Here is a table of points, one per row:
tensor([-14., -22.,  -3., -25.,  40., -17.,  25.,  14.,  46.,  -6.,  -2.,  -3.,  22.,  -4.,  -7., -12.,   3., -25.,
        -11.,  24., -18.,  -3.,   3.,  -9., -15., -15., -25.,  -5., -28.,  -7.,  12., -29.])
tensor([ 35.,  -9., -27.,   1.,  24.,  70., -13.,  -1., -14.,  17.,  46.,  -7., -40., -15.,  -5., -19., -15., -15.,
          3.,  -8.,   4.,   4.,   9.,  -2.,  35.,   2.,  13., -13.,  -6., -27.,  -5., -23.])
tensor([  1.,  23.,  15.,   3.,  28.,  12.,  -7., -35., -15., -23., -17.,   2., -20.,  -6., -25.,  24., -21., -31.,
         23., -17., -16.,  18.,  37., -29., -43.,  -4.,  -4.,  60.,  43., -14., -18.,  10.])
tensor([ 22., -19.,  53., -13.,   0.,   0.,  -6.,   1.,  -4.,  -1., -47., -29., -29., -15., -12., -14.,  29.,  -5.,
         48.,  -5.,  27.,  29.,  23.,   5.,  23.,  20., -32.,  -8., -25.,  61.,  -7.,  -2.])
tensor([ 62., -15.,  48.,   4., -14., -13.,  38., -18., -10.,  74.,  -7., -13.,  43., -11.,  -7.,  39., -12.,  -5.,
        -15., -19.,   1., -37.,  -2., -21.,  47.,  25.,  25.,  -2.,   1.,   9., -20., -12.])
tensor([-25., -23., -13.,  -7., -13.,  81.,  -9., -10., -10., -12.,   7.,  14.,  34.,  -7., -16.,  -7.,   3.,  14.,
         23., -14., -12.,   0.,  72.,  -2.,  12., -29.,  -5.,  66.,  30.,  -5.,  -4.,   4.])
tensor([ -4., -15.,   6.,  -9.,  -8.,  31.,  51.,  21.,   4., -13.,  -5., -19.,  -5.,  62.,  -4., -13.,  19.,  16.,
        -20.,  49.,   0.,  -5., -26., -23., -24.,  11., -15.,  25.,  -4.,  -3.,  35., -30.])
tensor([ 30.,   7., -28.,  32., -23.,  -1.,  31.,  -6., -12., -17., -15.,  -2.,   8., -32.,  -2., -31.,  27., -22.,
         -9., -33., -14., -25., -39.,   9.,  -2., -10., -39.,  30., -23., -16., -29.,  -2.])
tensor([-10., -25.,   8.,   8.,  -3.,   5., -31., -15., -15.,   8.,  -1., -17.,  53.,   2., -23., -39., -28., -19.,
        -12., -32.,  16.,  10., -30., -11., -21.,  10.,  12., -26., -14.,  26.,  -2.,  12.])
tensor([-21., -13., -15., -20.,  19.,  -6.,  14., -37., -10., -12.,   9., -15., -35.,  -8.,  56., -14.,  33., -22.,
        -36.,   5.,  -3., -19.,  19., -10., -29.,  13., -16., -22.,   1., -16., -16.,  20.])
tensor([-12.,  49., -19.,  18.,   1., -12.,  -7.,  47.,  14.,   0., -17.,  19.,  14., -31.,  -9.,   2., -13.,  58.,
        -12.,  -5.,  23.,  35.,  -5., -20.,   3.,   8., -30., -22.,  49., -29., -14.,  -2.])
tensor([-15.,   9.,   9., -12.,  29.,  -2., -34.,  26., -20.,  -8., -12.,   7., -11.,  31.,  15.,  20.,   8., -34.,
        -14., -21.,  -3., -18., -24.,  -9.,   8., -14., -11.,  36.,  30., -19.,  -1.,  41.])
tensor([ -1., -35., -12.,  10.,   2.,  -9., -41.,  18.,  23.,  35., -14., -48., -26.,   3.,  33.,  -5., -10.,   6.,
         -4.,  28., -19., -16., -19.,  36., -10., -29.,  -2.,  17.,  13.,  26., -15.,   6.])
tensor([ 16., -15., -24., -31.,  17., -17.,  -5.,  15.,  50.,  -5., -14.,   3., -15.,  62.,   8.,  -2., -33.,  -1.,
         -6.,  13.,  -2.,   4., -14.,  -6.,   2.,  -4.,  -2.,  18.,   9., -10., -24.,  57.])
tensor([ -6.,  -6., -18.,  19., -26.,  21., -23.,   1.,  16., -26.,  -6.,  66.,  -4., -14.,   3.,  60.,  -7.,   8.,
        -16.,  27.,  76.,  -6., -14., -18., -12., -14.,  15.,  -1., -22.,  44., -17., -21.])
tensor([-12., -22., -19.,   9.,  -6., -34.,   0.,   5., -25., -49.,  16., -14., -12.,  -1., -20., -13.,   0., -19.,
        -35.,  -9.,  -7.,  31.,  19.,  -7.,  47.,  14.,  49., -17.,  -2.,  48., -13.,   5.])
tensor([-15.,  -5.,  42., -20., -28.,   9.,  -5., -23., -16.,   3., -11.,  40., -14.,  -3., -27.,  16., -19.,  -2.,
         -5., -13., -26.,  33.,   1., 127., -20.,  18., -18., -16.,  35.,  21.,  -6., -28.])
tensor([ 43.,   2.,  29.,   6.,  -9., -22., -41.,  -7.,   5.,  31., -18.,   1.,  14.,  -3., -14., -22.,  52., -10.,
        -10.,   6.,  11.,  -8.,  24., -13.,  18.,  97.,  40.,   4.,  -8.,   0.,  -6., -12.])
tensor([-17.,  36., -17.,  13.,  -9.,   1.,  28.,  19.,  43.,  -5.,   0., -25.,   1., -44., -28.,  49., -26., -40.,
         -1.,  -3.,  -7., -11.,  -1.,   5.,  -5.,  -1.,  22.,  -7., -22.,   2.,  94.,  10.])
tensor([-41., -18.,   2., -17.,   7.,  -9.,  10.,  -2.,  43., -14.,  -3., -20.,  28., -10.,  13.,  23.,  -8., -27.,
         11.,  20.,   9., -13., -15.,  -3.,  -9.,  -1.,  14., -24.,  -5., -30., -46., -23.])
tensor([  4.,  30., -15., -18., -33.,  -9., -14.,  -5.,  25.,   3.,  -3.,   9., -17.,  -8., -28.,  14.,   2.,  54.,
         -6.,  13., -23., -19.,  -4., -13., -14., -12., -20., -39.,  26.,   5., -14.,  41.])
tensor([ 31.,   9., -33., -15., -11.,  34.,  -3.,  -2.,  -1.,  31., 112., -11.,  21.,  17.,  -6.,  -7.,  56., -16.,
         76.,   4.,  42.,  44.,  48.,  40.,  33.,  17.,  -4.,   3.,   2.,  -4., -12.,  11.])
tensor([-14.,  13.,  -2.,  27., -23., -20., -27.,  36.,  -6., -18.,   4.,  -9.,  -4.,   1., -29.,  -1., -18.,  16.,
          1.,  -8.,  34., -36.,   8.,   7., -26., -24.,  16., -15., -31.,  -8., -25., -24.])
tensor([  3., -19., -33.,   8.,  15.,  21.,  39., -17.,  -3., -28., -28.,  -4., -11.,  10.,  13.,  14.,  18.,  39.,
         51., -23., -28., -31., -18.,  -9.,  10.,  37.,  45., -29.,  -6.,  -9.,  28., -12.])
tensor([-18., -17.,   1., -14.,   5.,  30., -19., -20.,  15., -16.,  40., -26., -13.,  -7., -16.,  -3.,   3.,  74.,
        -36., -28., -37.,  22.,   2.,  -7.,   6., -14.,  -2.,  29., -39., -19.,  -7., -17.])
tensor([-16., -21.,  21., -17., -26., -28., -20., -11., -13., -16.,  54.,   6., -20., -16.,  35., -16., -35., -10.,
         16., -29., -11., -19.,   4., -31.,  -4.,  26., -35.,  15.,  37.,  17.,  30., -10.])
tensor([  4., -25.,  -1.,  86., -30.,  -8.,  33., -11.,  10.,  -8.,   0.,  10.,  37.,  23.,  27., -17.,   2., -19.,
          9.,  19., -33.,   7.,  -7.,  -8., -23.,  -8., -13.,  -9.,  -4., -10.,  19.,   0.])
tensor([-10.,  52.,  59.,  10.,  59.,  11.,  27.,  55.,  -4.,  26.,   7.,  42.,  -2.,  32.,  64.,  12., -11.,  34.,
        -10.,  -5.,  -1., -12.,  -3.,  55.,  -9.,   8.,   6.,  20.,   4.,  28.,  -6.,  73.])
tensor([ -5.,   4., -38., -18.,  21., -20., -12.,  73.,  -3.,  51.,  -9.,  46., -11.,  13., -12.,  13.,  11.,  15.,
         -3.,  -9., -31.,  -6.,   0., -19., -15., -15., -10.,  -9.,  29.,  18.,   7.,  12.])
tensor([  9., -10.,  42., -10., -27.,  17., -13.,   6., -16.,  18.,  -5.,  -2., -35.,  -1.,  -2.,  -1.,   8., -21.,
         34.,  -6.,  -3.,  54.,  11., -29.,  31.,  -2.,   5., -20., -32., -39., -11.,  -2.])
tensor([-14.,  -4., -25., -41., -39., -27.,   8.,  -3., -36.,  -4., -26.,  -8.,   0., -18.,  40., -28., -22., -10.,
         -8.,  25., -11., -14.,  21.,   2.,  -5.,  -5.,  -2.,  32., -26., -27.,  -6.,   1.])
tensor([ 47.,  -6.,  28.,  -6.,  10., -31.,   8., -16.,  17., -19., -12.,   2.,   7., -22.,  -4., -10.,  46.,  20.,
          8., -24.,  40.,  19., -14.,  13.,   6., -36.,  59.,  -3.,   7., -28.,  64.,  -2.])
tensor([-10.,  88.,  29., -27.,   3.,   4.,  -7., -25.,   8.,  -9.,  -6.,  27.,  -7.,  -7.,   3., -41.,  -7., -21.,
         -8.,  -6., -33.,  -6., -22.,  -9.,  28., -35.,  11., -17.,   9.,  42.,  -5., -39.])
tensor([-14., -17.,  -6.,  -1.,  48., -19., -11., -16., -22.,   9.,  -2.,  33., -11., -27., -40.,  -9., -14.,  21.,
          1.,  57.,   3., -23., -17.,  -8.,   6., -11., -19., -13.,  13., -29.,  -3.,  28.])
tensor([ 38.,   1., -14., -15.,   6.,  -5.,   4.,  10., -51., -32.,  -4., -27.,  65., -16.,  15.,  36.,   1., -11.,
        -17.,  22.,   7.,  -4., -12.,  -2., -24.,  -1., -25., -27., -12., -11., -15., -13.])
tensor([-17.,  19., -14.,  70.,   2., -21.,  30., -37.,  23.,  -4., -11., -16.,  13.,  71.,  22.,  17.,  -1.,   1.,
          2.,  27.,  -3.,  -7.,  11.,  27.,  20., -15., -31.,  -6., -11., -15.,  64., -21.])
tensor([-37.,  16., -16.,  14.,  -9., -16.,   1., -32., -32.,  39.,   0., -14., -16.,   0., -13., -15., -21.,   8.,
        -14., -26.,  50.,  28., -23., -16., -24.,  -6.,  27.,  -5., -18.,  28.,  -6.,  -9.])
There is one direction along which these points spread out most. How far along it is each point below, from 0 to 99? The average is 50, and the first point in the table lies past the average. One standard deviation of the points above along it is 16.
tensor([-21., -13., -15., -20.,  19.,  -6.,  14., -37., -10., -12.,   9., -15., -35.,  -8.,  56., -14.,  33., -22.,
        -36.,   5.,  -3., -19.,  19., -10., -29.,  13., -16., -22.,   1., -16., -16.,  20.]) 56
tensor([-15.,  -5.,  42., -20., -28.,   9.,  -5., -23., -16.,   3., -11.,  40., -14.,  -3., -27.,  16., -19.,  -2.,
         -5., -13., -26.,  33.,   1., 127., -20.,  18., -18., -16.,  35.,  21.,  -6., -28.]) 47
tensor([ 22., -19.,  53., -13.,   0.,   0.,  -6.,   1.,  -4.,  -1., -47., -29., -29., -15., -12., -14.,  29.,  -5.,
         48.,  -5.,  27.,  29.,  23.,   5.,  23.,  20., -32.,  -8., -25.,  61.,  -7.,  -2.]) 25
tensor([ 43.,   2.,  29.,   6.,  -9., -22., -41.,  -7.,   5.,  31., -18.,   1.,  14.,  -3., -14., -22.,  52., -10.,
        -10.,   6.,  11.,  -8.,  24., -13.,  18.,  97.,  40.,   4.,  -8.,   0.,  -6., -12.]) 21
tensor([-16., -21.,  21., -17., -26., -28., -20., -11., -13., -16.,  54.,   6., -20., -16.,  35., -16., -35., -10.,
         16., -29., -11., -19.,   4., -31.,  -4.,  26., -35.,  15.,  37.,  17.,  30., -10.]) 47
tensor([  3., -19., -33.,   8.,  15.,  21.,  39., -17.,  -3., -28., -28.,  -4., -11.,  10.,  13.,  14.,  18.,  39.,
         51., -23., -28., -31., -18.,  -9.,  10.,  37.,  45., -29.,  -6.,  -9.,  28., -12.]) 47
tensor([ 35.,  -9., -27.,   1.,  24.,  70., -13.,  -1., -14.,  17.,  46.,  -7., -40., -15.,  -5., -19., -15., -15.,
          3.,  -8.,   4.,   4.,   9.,  -2.,  35.,   2.,  13., -13.,  -6., -27.,  -5., -23.]) 26
tensor([-12., -22., -19.,   9.,  -6., -34.,   0.,   5., -25., -49.,  16., -14., -12.,  -1., -20., -13.,   0., -19.,
        -35.,  -9.,  -7.,  31.,  19.,  -7.,  47.,  14.,  49., -17.,  -2.,  48., -13.,   5.]) 36
tensor([-14.,  13.,  -2.,  27., -23., -20., -27.,  36.,  -6., -18.,   4.,  -9.,  -4.,   1., -29.,  -1., -18.,  16.,
          1.,  -8.,  34., -36.,   8.,   7., -26., -24.,  16., -15., -31.,  -8., -25., -24.]) 55
tensor([-10., -25.,   8.,   8.,  -3.,   5., -31., -15., -15.,   8.,  -1., -17.,  53.,   2., -23., -39., -28., -19.,
        -12., -32.,  16.,  10., -30., -11., -21.,  10.,  12., -26., -14.,  26.,  -2.,  12.]) 42
tensor([ -4., -15.,   6.,  -9.,  -8.,  31.,  51.,  21.,   4., -13.,  -5., -19.,  -5.,  62.,  -4., -13.,  19.,  16.,
        -20.,  49.,   0.,  -5., -26., -23., -24.,  11., -15.,  25.,  -4.,  -3.,  35., -30.]) 62
tensor([ 47.,  -6.,  28.,  -6.,  10., -31.,   8., -16.,  17., -19., -12.,   2.,   7., -22.,  -4., -10.,  46.,  20.,
          8., -24.,  40.,  19., -14.,  13.,   6., -36.,  59.,  -3.,   7., -28.,  64.,  -2.]) 38
tensor([-18., -17.,   1., -14.,   5.,  30., -19., -20.,  15., -16.,  40., -26., -13.,  -7., -16.,  -3.,   3.,  74.,
        -36., -28., -37.,  22.,   2.,  -7.,   6., -14.,  -2.,  29., -39., -19.,  -7., -17.]) 44
tensor([ 38.,   1., -14., -15.,   6.,  -5.,   4.,  10., -51., -32.,  -4., -27.,  65., -16.,  15.,  36.,   1., -11.,
        -17.,  22.,   7.,  -4., -12.,  -2., -24.,  -1., -25., -27., -12., -11., -15., -13.]) 52
